Named moves (each a turn or a mirror), then the moves between two rows, first move first; the first pair answered
A (before -> after):
-25; 41; 9; -50; 7; -23; -20; 33; -56; -3; 18; -15 -> -25; 38; 8; -47; 8; -26; -23; 33; -58; -7; 17; -17
29; 9; 6; -19; 9; -43; 5; -18; -10; 5; 8; 15 -> 28; 10; 11; -16; 8; -43; 5; -15; -15; 3; 6; 14
-24; 16; -4; -6; -7; -15; -23; 31; -10; -1; -21; 5 -> -17; 15; 4; 0; -5; -17; -24; 34; -12; 0; -20; -2
Q (before -> after):
37; -3; -19; 43; -16; 26; 40; -59; -2; -30; 12; 72 -> 30; -6; -33; 35; -16; 25; 39; -57; 1; -26; 7; 82
-91; 14; -30; -5; -9; 65; 47; 77; 7; 30; 11; -8 -> -90; 2; -42; -1; -30; 41; 21; 75; 36; 52; -32; -12
1; -4; 0; 1; 32; 6; 42; 6; -23; -23; 43; 64 -> -12; -14; -34; -10; 24; -5; 28; 10; -5; -8; 23; 78
-22; 22; 14; 3; -8; 11; -21; 27; 9; 12; -13; -32 -> -19; 22; 24; 1; -3; 14; -22; 24; 5; 9; -6; -35
H (before -> after):
19; -24; 3; 77; -20; 58; 1; -11; 33; 17; -52; 23 -> 50; -23; -1; 41; -29; -29; -28; -33; 32; 32; -66; 30
25; 2; 12; 15; 5; -16; 22; -4; 1; -6; 28; 32 -> 17; -2; 14; 22; 6; -4; 26; -1; -3; -9; 24; 30
-3; 2; -15; -60; -3; -76; -15; 14; 0; 7; -3; 15 -> -21; 16; 15; -62; 11; -36; 4; 27; -36; -19; 46; 0
22; 7; 24; 47; 26; 45; 10; -25; 0; -12; 23; 5 -> 28; 0; 5; 60; 14; 39; 0; -34; 29; 4; -9; 14
Pairs:
Between the rows of a pair lie 2 to 3 moves.
-49; -41; -10; -25; -16; 13; 0; 12; 18; 4; -43; -2 -> -48; -21; 20; -55; -3; -14; -1; 18; -26; -13; 2; -23
H, H, H
15; -37; -32; -7; -45; -63; -45; -14; 46; 69; -62; 28 -> 35; 6; 95; 13; -8; -14; -20; -8; -70; 1; 62; -52
Q, H, H
12; 11; -37; -29; -7; -37; 2; -6; 2; 10; 2; 23 -> -17; 16; -39; -30; 0; 1; 17; 12; -4; -1; 22; 16
H, H, Q
9; 25; 17; -64; 32; -20; 36; -11; -67; -32; 69; 8 -> -10; -5; -58; -67; -9; -72; -22; -6; 18; 30; -42; 36
Q, Q, Q
-20; 7; -21; 14; 18; -6; 27; 14; 30; 20; -4; 28 -> -4; 16; -5; -6; 14; -52; 9; 8; 16; 22; -2; 18
H, H, Q
14; -11; 26; 66; -11; 60; -17; 15; 24; 15; -31; -33 -> 51; -9; 13; 34; -26; -27; -44; -13; 29; 38; -51; -11
Q, H, H
-10; -5; -28; -35; -16; -38; -21; 13; 14; 6; -21; -1 -> -35; 4; -15; -46; -3; -5; -6; 31; -8; -11; 13; -11
H, H, Q
31; -9; 20; 91; -22; 39; -18; -36; 61; 34; -55; 11 -> 67; 31; 84; 39; 13; -1; 10; -54; -34; -16; 50; 0
H, Q, Q
-5; -4; -36; -32; -10; -41; -24; 5; 13; 24; -14; 18 -> -19; 18; 2; -42; 11; -17; -11; 22; -35; -4; 40; -13
H, Q, H
15; 6; 34; 25; 30; -4; -7; -12; -42; 2; 26; -8 -> 0; -15; 13; 57; 22; 33; 9; -11; -10; 10; 6; 9
H, H, Q
12; -1; 35; 21; -6; -30; -33; 11; -29; -15; 4; -52 -> -26; -14; 1; 46; -5; 54; 7; 28; 1; -17; -1; -34
H, Q, H
0; 7; 45; -11; 41; 50; 43; -7; -45; -58; 87; -5 -> 39; -35; -39; -3; -12; -51; -17; -54; 60; 28; -59; 56
H, H, H
24; 15; -12; -1; -19; -7; 21; 23; -18; -9; 25; -5 -> 23; 4; -31; 12; -25; -3; 14; 17; 6; 7; -2; 9
H, H, H
24; 20; 76; 43; 10; -16; -42; -20; -30; 15; 8; -26 -> -9; -4; 20; 78; 2; 60; -9; -9; 30; 19; -27; 16
Q, H, H
34; 3; 31; 54; 2; 39; 10; -19; -7; -7; -9; -4 -> -17; 6; -31; 0; 12; 50; 43; 7; 1; -14; 7; 38
Q, Q, Q
-29; 6; -31; -42; 14; -34; -4; 2; 9; -21; 6; 5 -> -33; 12; -5; -25; 19; -3; -1; 8; -9; -31; 27; -20
Q, H, H
0; -23; 5; 31; -33; 3; -25; -5; 37; 32; -53; -11 -> 10; 9; 44; -31; -7; -41; -8; -2; -43; -5; 30; -28
H, H, Q
28; 9; -22; 27; 35; 33; 41; -73; 57; -9; 9; 82 -> 40; 33; 9; -19; 50; -18; 36; -73; 0; -31; 63; 60
H, H, H
25; -4; 24; 19; -3; -15; -28; 1; -28; 11; -11; -24 -> 12; -11; 6; 43; -2; 34; -7; 5; -8; 11; -22; -8
Q, H, H
4; 21; 67; -12; -2; 46; -7; -43; 21; 6; 7; -35 -> 3; 8; 40; 6; -7; 56; 0; -47; 50; 20; -19; -14
H, Q, H
-6; 5; -29; 6; 18; 47; 68; -12; -12; -27; 60; 34 -> 18; -26; -51; 47; -12; 26; 25; -29; 55; 21; -34; 39
H, Q, Q
-12; -35; 7; 11; -37; -21; -55; 10; 24; 37; -55; -2 -> -5; -2; 66; 2; -11; -13; -30; 17; -53; -7; 28; -40
H, Q, H
-21; -15; -39; 18; 12; 25; -28; 16; 31; 38; -22; -6 -> -15; 16; 2; -28; 31; -15; -25; 22; -29; 13; 45; -32
H, H, H
